Each path below is one point turned by a fixed rotation once a step. After each direction that follows a path, write how fast that rotation turns it, in degrees a step (0 if it stays still).
Each turn is a multiple of 5 degrees from 10 to 175, or 0.
Each row of a path follows its step; steps can be skipped.
Path 1:
step 0: [-13   9 -11  -1  10  -4  14  -2  -7   1  -8  12  -2   8 -14  12   3   0
  18  11  -2   5   0 -11  -2 -14   3   8  -3   4   7   2  -7  -7  -5  13
  -4   0   5   4  -7  -8   3 -13 -11   0  11   1  -1   4  12  14  -2]
step 1: [ -8  17  -4   0  14  -9  17 -14   1   8   5   7  -6   5  -8   2   6   1
  -5   0  -5   3   8  15  -1   0   6  -1  -4  -4  -6 -12   1 -17   9   9
   8  -5   1   1  10  -9   2  -5   2  11 -16  11  10   9  14   6   1]
step 2: [ -1  10   3   5   5  -7  -7  -5  -2   4  -7  -3  -8   4   9  20  -2   5
   2 -11  -1  -9   8   3  -5 -10  12  -8  -9   2   4  -7   4 -11 -12  -3
  22  15  -2  -2  21  -5   9  -4  -2   8   4  -3  10  -9   4   7   1]
step 3: [-18   2  -9 -11 -13   5   8  -8   5  -1  -6   0 -17   6   7  -5   0   4
   9   3  -8 -10   2  -6   2 -12  -1  -9  -4   3   6  -8   9  -9  -7   5
  -1   5   3  -9   9   9  11   4 -16   7  -7  11   2  -9 -17  10   7]
step 4: [  4  -5 -19  -5  -8  -4  -7  14  13   6  -6  -4 -12  18  -7   3   6   0
   0  12  -8  -4   2   3 -16   2   2   1  -2 -15  11 -11   0   2   9  16
  -5   8   4  -2   8  -1  -4  -7  -1   5  -7  11   5 -14   4   9   0]
step 5: [ -3   1  -4  17  -3   2 -10  -2  -2  11  -7   3 -12  11  -2  -2  12   8
  -4   4  14   0  -1  -6  -5   7   6 -14   6 -15   6  -1  -4   6  13  -6
  14  -6   5 -13  21  13   2   1   8  -5 -10  13   5   4  -3  -1   0]
step 6: [ 10   2   3  11 -23   1 -13  -8   9   1 -17   4   4   1  -4   1   7   2
   3   5  16  -2 -10   9   0 -13  12   6  -2  -9   0   8  -1  -6 -10  -9
  -7   4 -10  -5  11   9   7   6  -6  -5  -3  12   1 -14  -3 -12   3]
step 7: [ -2 -18  -5  -2 -25  13 -13   6  15   8   2   2  -9 -10  -4   5  12 -11
 -13   3   9  -4  -5   3   4 -11  -7   4  10   5  -4   3  -3  -9   7   1
   1  -2   5  -3  -7   1   4  15   4  12  -3  12  -3   2   0   2   6]
step 8: [ 16   1 -18  13 -12   2 -16  10   7  -2   2   6  -7   2   5  -4   7  -3
  -3   4   9   4   0  -6 -12 -19  -6  -3   6   7  10   5  -2   0   7   1
   4   1  -3  10 -13   5   0  -2   1 -19  -1  -5   2  16  13   4  -2]
step 9: [ 10  16   3  -7   3  -2  -8 -17   3   6 -11  15  -7  -6   5  -8  13   1
 -12   8   6  -6   4  -1   3  -9   3   2   7   1   1  20   1   8  -3   7
  -7 -15  -1  -1   0  -3 -11   8   5  -8  -8  -3   1  22   1  -9  -2]
[-1  6 -1  3 -2  0  2 -2 -5  1  0 -2  2  2  1  3  4  2 -2 -2  1  0  3  6
  1 -1 -2 -1 -3  0 -3  2  0  4 -2 -2  2 -4  2 -1  1 -1 -2  3  2 -1 -1 -1
  3 -5  2 -5 -4] -> 90
[-3  3  1  0  0  2  0  0  2  2  2  2  0 -2  1  3  7  0  1 -2  0  3 -3  1
 -1  1  3  1  2  1  0  4  2 -3 -3 -2  0  1  0  1 -9 -3  2  2 -1 -4  2  2
  1  5  6 -1  0] -> 40
Path 2:
step 0: [  1   5 -18  13  -4  -7   1 -16 -15  13  -3  -2  -5   4  -4   0   1  -6
  -2 -15  21  10   1  -9   4   7  10 -13   4   3   2   8 -14  10  -7   6
  -7   6  10  12  -7 -13   6   4 -11   6  -3 -11  15   8   0   0  -5]
step 1: [ 10   4   7   4 -14 -12  -9   6  -6  -2 -10  -8   1  -3  11   7  -6   8
  11  -2   3  -5  -1  14  15  -2  -4  10   9  11   4 -17 -11  14   4  -1
  -9 -11  18  -3   9  -8 -12   0  12   7  -7  -1  18   3   1  10  -7]
step 2: [  4 -15  -3 -15  -2  -2   4  -4  -1  -5  -7  -2   0   9  11   2   3   3
  -8   8  11  -6  -3 -12  14 -10  14  -8  -5   1   8  -9  -5   0   2  13
  -1  11  -7  15  14   2 -25 -14  -7 -10  -1   0  11  -1   2 -10 -12]
step 3: [ -4  -2  -8  -2  -5 -11   3   0 -13  -5  -9  10  11 -15   3   7  -3   6
  -2 -15   2   5  -7  -9  -4  -2  11  -8   3  19 -13  -2  12   1   0  -7
   3   9   5  -3  -2 -13  -3  -9  -2  -8  -3 -17  21   7   2  -2  23]
step 4: [ -4   1   3  11  -9  12  11  -4  -5   6  -1   3   6  11   7  11   4  16
   0   3   8  20  11  10  11  11   3   1  13  -1 -14   2 -13   9   8 -14
   2  -1  10   8  -3  -8 -23 -10   4   4   8 -11  -1   1  -3   0  -7]
step 5: [  9   5  -4   6   5  -2  -8  -7   2   5 -17 -11  -6   2  17 -10   6   3
   0  -9  23   9   2  -8  -2   2   0   1  12   3   6   9  -8   5 -16  10
   0   9  -3   5   1 -11  -1   2   4  -7 -12  -5  19  11  12  -7 -18]
step 6: [  4   6  -7   4  -8 -22  12   6 -20   9  -1   0  13   0   3   5 -14  -7
  -5  -2  10  -7  -7   6   7 -12  18   3   0   4   9  -9  -8  11   6  -3
  -9  -6   6  -3  19  -6  -7   8   4   4  -7 -13  16  -1  -1   6  -3]
step 7: [  4 -14  -6  -6  -8   1  -5 -16   0 -10 -13  -1 -10  -2   2  16   0  11
   3   0   0  -8   4 -10  21  -6   3   1  -4  18 -14  -7 -12  -1  -1   8
 -13  -4   7   8  -1   3 -19 -15  -4  -2   6 -10  11 -11  -2  -2  -8]
step 8: [  2  -5  -3 -11   3  -2   9  -4  -3   4  -4  -1   9   3  10   0   1   4
  -2 -11   7  12  -2  -7   3   3   2 -18   9   5  -8 -12   9   7  16   1
   5   6   6   0  -6 -21 -12 -12   3 -15 -10  14  18  14  12  -7  11]
step 9: [ -4   8   2  12 -17  -3   1  13  -4   4   1  13  -1  -1  -1   8   5   9
  -3   1  17   8   0   4   6  12  13  -9  12  -6   1   2  -8  11 -15  -2
   7  12   6  13   5  -8 -14  -9  -1   1   3 -22  11   8 -14   6   5]
[-2 -2 -1  2  1  1 -2  0 -1  1 -2 -1 -1 -3  3  2  0  2  6 -1 -1  1  0 -1
 -5 -1 -1  4 -1  2  1 -3  6  0  3  0 -1 -2  0 -5  1 -3  2  1  9 -4  0  1
  2  3 -1  1  1] -> 160
[ 0  6  0 -6  0 -2  2  5  2  2  2  3 -1  5  3  3  1 -1 -3  3  0 -2 -1 -3
 -1 -2  1 -1  1 -3  4  2  3 -1 -3  4  3  2 -4 -1  0 -3  1  0  3 -2  1 -3
  5 -2 -1  2  0] -> 110
[-1  1 -2  0  1  0  2 -5  5  1 -3  0  2  4  4 -1  4  1  1  2 -1 -1 -1  5
  6  3 -5  2 -1  0 -2  0  2  0 -1  6  0 -1 -2 -4  1  3 -4 -2  2  4  2  0
  1 -1  2 -1  2] -> 125
Path 3:
step 0: [  3  -3 -16 -12   6  11  10  -2   9   2   8  -5  13  -8   5  -2  17   0
   3   9 -13  -7   4  -3  -4  -6  14  11 -25   2 -11   0 -10  -7 -13  -8
  14  17 -17   3 -12  -2  -9  11  10  -9   4   1  -3   8  -3  -4  -4]
step 1: [  7 -12  -3  -3   7   5   3   7  30 -10  -9  -1  10 -14  15 -11  -7   6
  -8 -17  -7   5  21 -10  -3   7  -8  10 -11 -10  -8   2   4  -4  -7  15
   9   4   0  10 -10  14  -2  -3   6  -8   5   4  -6  -5   4   0   1]
step 2: [  2  -5  16  -2  -9  10  -7  16   2   5 -16  -6  -1  -4  -1  -2  -6   2
  -6 -13   4  -9  -3  -3   5   2  -3  11  -6  -3  17  15   9  15  -4  27
   7   5   3  -3   3   4   8   9  19  -2   8   0   1   1  28   1  -3]
step 3: [  7  10   8   5   3   8  -6  -5 -17   8   4 -14 -12  -4  -2   8 -24   6
   4   0   7  -7   5  -1   7  -5  -7   9  -8   8   0   9  16  -1 -16  -4
  -9  16  18  -7   1   2   9  -5  16  17  10 -10   5   9   8   7   7]
step 4: [  6  17  -5  -1 -10  11  -2   0  -5  10   9  -6   4   4   5   3  -3   9
  10  -1  -2   8   5 -12   0   9  17  -7  -2   7  -8  10   5 -18 -11  -3
 -26   3 -14  -1   9  -8   0 -12  12  -3  -5 -15  19  16  -2   8  -4]
step 5: [ -4   8 -22  -1  15   6   8  10   6   0 -11  -3   1 -15 -14   4   4  10
  -2  -3   2  10   4 -11  -8   7  21   4   7  -4  -4  -3   5  -8   6 -18
   5   4 -17  -2 -16   2 -10   5  13  -3  -8  -3  22  -1  -4   9  -9]
step 6: [ -3  -3  -8 -16   0  -4  12  13   5   7   4  17  -7 -14   4 -12  -7  -4
 -12  -5   9   6   1  -5   4  -8   0   8 -15 -15  -6  -8 -11  -2   9  -4
  25   4 -14   5   4  16 -14  -4  18  -6   1 -12   7  -4  11  -4   3]
step 7: [ -1 -14   8  -2   0  14  15   4   7  10 -10  -6   1  -5  15  -9   5  -3
  -5 -11   1  -1  -4 -13   9 -23  -9   4 -14   0 -11   1  -4 -12  -4  -3
   9  10  16   4   9  -1  -3  13   2   7   5   0  -5  -3  27  -4 -13]
step 8: [ -1   6  15   5  -2   4   6  11   1  -2  -6  -3   1 -12   9  -6  -4  10
  -3  -4   2 -25  15  -9   6  -3   7  16  -9   6   3   8 -15  -8 -21  16
 -22   2  15  -9   0   3  -6  -1  -1  11   2   1  -9  -5   3  14  -7]
step 9: [ -5   4  20  10  -6   6  -1  16  -6 -15  -2  -5  -5 -13  -5  10   3  17
  11   3  -5  -9  -2  -4   2   7   5   9   2   9  -5  10  19  -9  -4   8
  -8  -1  -9   0 -16 -13  -4 -17  11  -3  -4 -19  -8   5  12  12  10]
[ 1  2  2  0  5  0  2  2  3  1 -1 -3  0 -1  1  2  1 -2  3  3  3  0  1 -1
 -2  0 -2  1  2 -3  0 -2  1 -4 -2 -2  4  4  5 -2 -3 -2  4  3  0  4  3  2
  4 -4 -6  4  2] -> 155
[ 0  0 -1  4  2  4  5  0  1  1  0 -1 -2  1  0 -3  1 -3  4 -2 -1  0 -1  1
  4  1 -1  6  0 -4  0 -4 -2  0 -5  5  5 -2  1  1 -1  3  1 -1 -4  0 -1 -1
 -2  1  1 -4 -5] -> 60
[-1 -3  2  3 -2 -1  1 -1  0  1 -2 -4  6  2 -2 -1  0 -1  2 -3 -1  3 -1 -6
 -4 -1  1 -5  1 -3  2 -1  0 -3  3  4 -2 -1 -2 -4  1 -1  2  3 -1  3 -2  6
  4  1  4  0 -4] -> 130
Path 4:
step 0: [  6   7  -7  -5   9  -5   0  13  -8   1  17  -2   6 -15   7  -3  -2  -9
   7 -14   6 -22   4  -6  14  15   0  -8   1   0  -1   3  12   6   7   8
 -13  -5   5  -9 -10  -6   8  -2   8  11  13   7   3   0  14  -2 -12]
step 1: [  2  -5 -17  -3   3  -3   2   9  -9  -2  18  -6  -5  -6  -5  -1  -5 -11
   2  -5   6 -22 -19 -10   4 -10   5   0  -6   8  10  -4  -4  -6   1   0
 -20  -2  11 -11  -3   3  -7  -4  17  -8  -5  13  11   7   7  -3  -3]
step 2: [  6 -19 -20  -2   3  -2   5  19 -10   5  -1   3  15  17   9  -4   2   1
   1  -7  12 -20   2 -13   6 -10   0   1  -3   0  19   8   2   8  12   0
  -9  -3  -2  -1   0   8  -3   4   0 -10   1  12   7   5  -2   4   3]
step 3: [ -9   5  -8 -14  11  -7   0  17   0  -6  14   6  11   1  -2  -1   2 -11
  -4 -11   8 -15  17  -5  14 -11  -7 -12  -1   9  11   6  12   8   5   0
   6  -2  -6   0 -11  12   2   2  15   3  12   1  -1   5  -5   9  -7]
step 4: [ -3  -4 -16 -16  15   8  -3  11  -4 -13  10   2  15 -21 -10  -8  -7  -4
  11  -8   0 -13   4  -6   4  -3  -5   2   8  12  -1   5  -2   6   1   3
 -13  -1  16  -7   7   4  -1  -4  15  -1   3  -5   9   5  -9   0  -9]
step 5: [  2 -12 -15 -11   8   1  12  11  -2  -4   7   3   3   9   8   3   1   7
   4  -9   9 -16   2  -4   1  -6 -14  14  -2   3   9  -5   4  -1  -1   4
 -26   5  13  -5   5  -8 -13  -3  18   4   6   4   0  -6 -12   2  10]
step 6: [  2  -3  -9  -8   3  -6   5   8   6 -11  11  -1   8  21   4 -11   0   0
   9  -4   9 -18   8  -1  19  -2 -18 -12 -14  -1   7   5  13  11   1  -8
 -17   2  -7   4   3   1  -3  -6   2  10   0  -1   3  11  -3 -10  -5]
step 7: [ -9   2 -14 -12  -7  -1 -10  10  12 -12  13  12   7 -14  -9  -2  -7  -8
   7 -23   3 -10  10 -15   9  -5 -14  -5 -12   9   5   7 -12  -3   3  -5
 -15  -1  -6   5  -5   1   1  -1  -1   3   1   2   5   1   2  -7  -1]
step 8: [  0  -8 -19  -1  16   8   7  13   2  -2  -1   4   0  -9   8   0   6 -10
  11 -12  -3 -10  13 -13  13   5  -5 -14  -2   3  -2   0 -13  -1   3   3
 -20   5   4  -6   8  -4  -1   3  13  -1   0   6  12  -9   2   4  17]
step 9: [  8  -7 -13  -6  12  -8  18   6   2  -7   3   5  -4  12  -4  -3  14  -1
  16   4   6 -11   5   5  11 -13  -8  -9 -10  16  12  -4  -1 -11   3   0
 -15   1   5  13   0   6   0  -4  14   6   1  -2  10   1  10   9   4]
[ 0  6  1  4  4 -1  3 -2  1 -2 -2 -3 -5  2  2  0  1 -6 -4  0  1 -2  2  2
  2  2 -1 -7  1 -3 -2  0  3  2  0  1  0 -1 -1 -3 -1  0 -1  2  6  1  0  3
 -2  0 -4 -1  2] -> 135
[ 3 -1 -1  2  1 -7  2  0  5  1  2  6 -3 -3  1  2 -3 -1  3  0  1  0  0 -1
  4  4  3 -1 -1 -4 -2 -4 -3 -2  0 -4 -4 -2 -2 -1  2  0  0  0 -4  2 -1  3
  0  1  3 -2  0] -> 45
[-5 -1 -1  3  1  1  3  3 -1 -1  1 -2  3 -2 -3 -3  1  1 -1  1  3  1  1  0
 -4 -1 -2  2  3 -6  2 -5 -4  3 -1  3  1  0 -3  0  4  2 -4 -1  1  0  1  2
 -1 -1  6 -4  6] -> 115
[-3 -2 -2  0  1  4  1  3 -1  5 -6  2 -3  0  0  1 -1 -1 -1 -1 -6 -2  0 -2
 -2  1 -1  5 -2 -5  1  0  2  0  6 -3 -1 -1 -1  3  3 -4  1  1  2  0 -2  1
 -2  1 -3  2  2] -> 120
